A single turn carries every row of the set below to another of its rows. Some are shown first; where does it send the rows asked next?
fenir: [ 10   3 -56  36 -31  -7  11  32   9 -35 -13   0]
semip: [  8  41 -17   3  -1 -29  12  37  26 -11 -20  -9]
bomi: [ -3  35 -36  45  10 -46  17  13  29 -15  -2 -17]
lil: [  7  15 -17  23  15  43  34  14  13 -57  -4  -9]
sesug: [ 13 -11   2  33 -26  -8  31  54  17 -29 -46 -32]
Fesu: [ -6  23  -9  44  -2  -4  36 -10   4 -68   3 -25]
fafi: [ 10 -18   5  40  23 -11  40  56  29 -13 -26 -33]
morad: [-21  -3 -25  57  25  -9   4  45  -5 -67 -37 -50]
Fotu: [-10  13 -22  58  31   3  -3  31 -10 -59 -54 -44]
dukaz: [ -7  46 -41  27  20 -31  17   6  26   3 -22 -19]
geke: [ 18  18  -3  33   1   8   7   5 -15 -43 -23 -64]
vogos: [  0  28 -57  32   3   7  48  19   5   4 -12 -13]
zutu: [  3  50 -10  51  17   9  31  32  29 -14 -61 -23]
nuvod: [  4   7 -27   5  -3 -23   2 -16  20 -43   0 -22]
gil: [-21  -8   9  32  -4 -41  41  36   4 -51  -4  -6]
koza: [ 13 -16 -54  67  -8   3  18  32   7 -23 -20 -32]
nove: [-17  48 -17  36  33  18  26  25  14 -17 -63 -17]
luku: [  2   2  25  17  -2  -4  49   8  28 -32 -19 -34]
zap: [-31   4 -13  56  31 -20  39  31  10 -65   1   1]
Pon: [-12   5 -39  47  30  24  38   9   1 -21 -27  19]
Sevu: [ 16 -22 -21  32 -20  28  23   3   8 -41 -37 -27]
bez: [ 16   0   1   4  22   4  23   3  -2 -17  10 -27]
sevi: [ -1  11  15  15  28 -16  13  29 -35 -17 -38 -39]
rekav: [-33   0 -26  32  48  19  35  11  -8 -28 -31   4]
totu: [ -8  42 -32  14  21 -11  31   2 -11   8 -40 -28]
Kipu: [ -7  -6 -11  16  51 -26   8  15  -2   1 -35 -19]
gif: [ 10  32 -39  38 -12   7  48  59  35 -16 -16 -35]
Kelod: [-22 -31  -1  18  26  -8  25  44  -2 -49 -48 -34]
Sibom: [-28  33 -26  30  29   6  30   6 -23 -36 -56 -20]
Ditov: [-19   2 -13  55   1   2  19  27 -37 -67 -36 -25]
rura: [ -2  13 -31  29  -8 -31  31  62  31 -41   3 -38]
rebe: [  3   4 -66  55  -9   5  28  26  17  -5 -26 -28]
Vomi: [ 11  49 -24  29   7  34  25  39  -3 -21 -45  -9]
Pavo: [-11 -22 -41  34   2 -16  15  53   5 -68 -18 -38]
Vubi: [-10  22 -23  17  30   6  30  12 -25 -20  -9  11]
bala: [  5  -4 -14  44  -3  -7  44  61  42  -5 -23 -40]
zisop: [-41  -1  -7  17  37 -12  37  14 -12 -50 -40  -8]
Lolak: [ 17  45   9  11   8   8   8  22  32 -48 -34 -36]
sela: [-21 -18  -3  19  54 -21   9  29  -8 -23 -34 -36]
nobov: [-24  -1 -19  54  16 -25  42  48  29 -58   6 -23]

bala goes to sela
geke goes to Lolak
Now find these:
Pon goes to koza
Vomi goes to sesug
Kelod goes to totu

A single turn carries every row of the set below to another of its rows. Some are shown first; where does it send the rows asked next?
Kiv: [ 20 -10  -6  25  16  10 -25 -18  -7 -29   5 -21  27  13  11  17  11  -1
   3  17 -40]
zizo: [-11   6  17  10  23  -1  -1   0 -28  30  19   7  -7 -47  27 -22  19   4
 -16  25   2]
luf: [  2   0  20  -5  34  16   7  -3 -31  21  13 -21   8 -26  37 -29  14  -7
 -11  21  -6]
pokim: [-29 -38 -11 -12 -17 -27 -14   1   7   8  22  -4 -34 -31 -26 -12  -9  10
   5  -1   4]
Vele: [ 32   0 -15   5   0 -11  41   8  12  -9  -6 -27  17  17 -24 -13  17 -20
 -11 -37  -3]
vovap: [  2  21  -4   4 -11 -13  40   9  12 -21  -5 -22 -10  16 -20  -2 -10 -13
 -21 -33  21]
saz: [ 23  29  -5   8 -13  -6  46  -5  17 -10  -9   0 -10   8 -29 -14  12  -5
  -7 -37   4]
betaz: [  4 -19  -3  -3  -2   4 -16  -6 -30   7  34  48 -15  24 -15  17  14 -25
  39  -1  -8]
pap: [  7 -21 -26 -47  17 -18  27   3   4 -15   1  22  23 -15  19   9   6 -44
 -17 -17  12]
dalod: [  6  19  -5  17 -28   5  27  16   9 -20  -6  -4   4  -7 -36  -9  11 -19
 -22 -35  13]
Bimam: [ 12 -11 -31 -44   3   0  30  11   6 -12 -11  25  15 -25  17   6  16 -41
 -21  -3  12]
Razat: [  2 -16  -4   6  22   3 -23  12 -29   1  17  49 -27  25  -4   4  -4 -29
  37   1  16]
Buna: [ 27  -1 -20  20  21   9 -25   1   6 -36   5 -21  24  10   2  17  23   9
   6  19 -29]
gosaz: [ 15  -3  11  27  29  -5 -13  -2  -2   1  10  10  25 -51  38 -13   8  -3
 -17  20 -12]
kep: [  8   4   7   8  35  14  -4   6 -17  11   5   5  16 -44  37 -28  20  20
 -13  18   2]
duz: [  0 -22  -7  -2  11  -2 -18   1  -7  10  18  49 -16  36   6  22   9  -1
  42 -10  13]
Mutol: [ -3  12 -28 -10 -18 -20  42   7  -3 -19 -24 -18 -16   1 -13  15   4  -4
 -18 -21  21]
dipa: [-19 -21 -10 -17 -24 -29 -36  13   7  15  25 -11 -30 -15 -17 -15  -9   5
  16  -9  11]
zared: [ -8  13  17   9  13  15   6   2 -35  14  28  -2  21 -30  35 -13  11  19
 -24  21   4]
mano: [ 27   1  -7  14  22   2 -29  -2   0 -31  10 -23  12  14  -8  28  23   7
   3  24 -31]
funo: [ 15  37  -7  17  -9   2  27  10  -2 -26 -10 -21   0   6 -30  -4   2  11
  -8 -33  13]
vis: [-10   0  26  -3  11  11  -8   7  -9   7  20 -21  18 -32  32  -1  26  27
   4  31   9]
Tizup: [-22 -31  -1 -16 -27 -23 -24   6  -3  13  22 -10 -35 -32 -23  -8  -3   4
  11   2  -3]
Nire: [-20 -37  -4  -8  15  10 -29   7 -14   0  14  51 -26   7 -10  17   7 -38
  16 -21   5]
safu: [ 15 -15 -27 -42  19 -17  28  14  -7 -25   9  21  28 -27  22   4  14 -39
  -7 -19   4]
bulu: [  8 -16 -12 -29   2   7 -28  -1 -16  -2  47  31 -14  28 -22  -6  -2 -14
  36   3 -13]
fikuf: [ 12 -22  -5  -7  15   4   6   0 -15  -6  33  61 -11  38   1   7  -3 -27
  30  -9   5]

fikuf goes to zizo
duz goes to luf
Kiv goes to Bimam
Now find these:
kep goes to vovap
gosaz goes to Mutol
mano goes to safu
Nire goes to vis
saz goes to Razat
Tizup goes to Buna

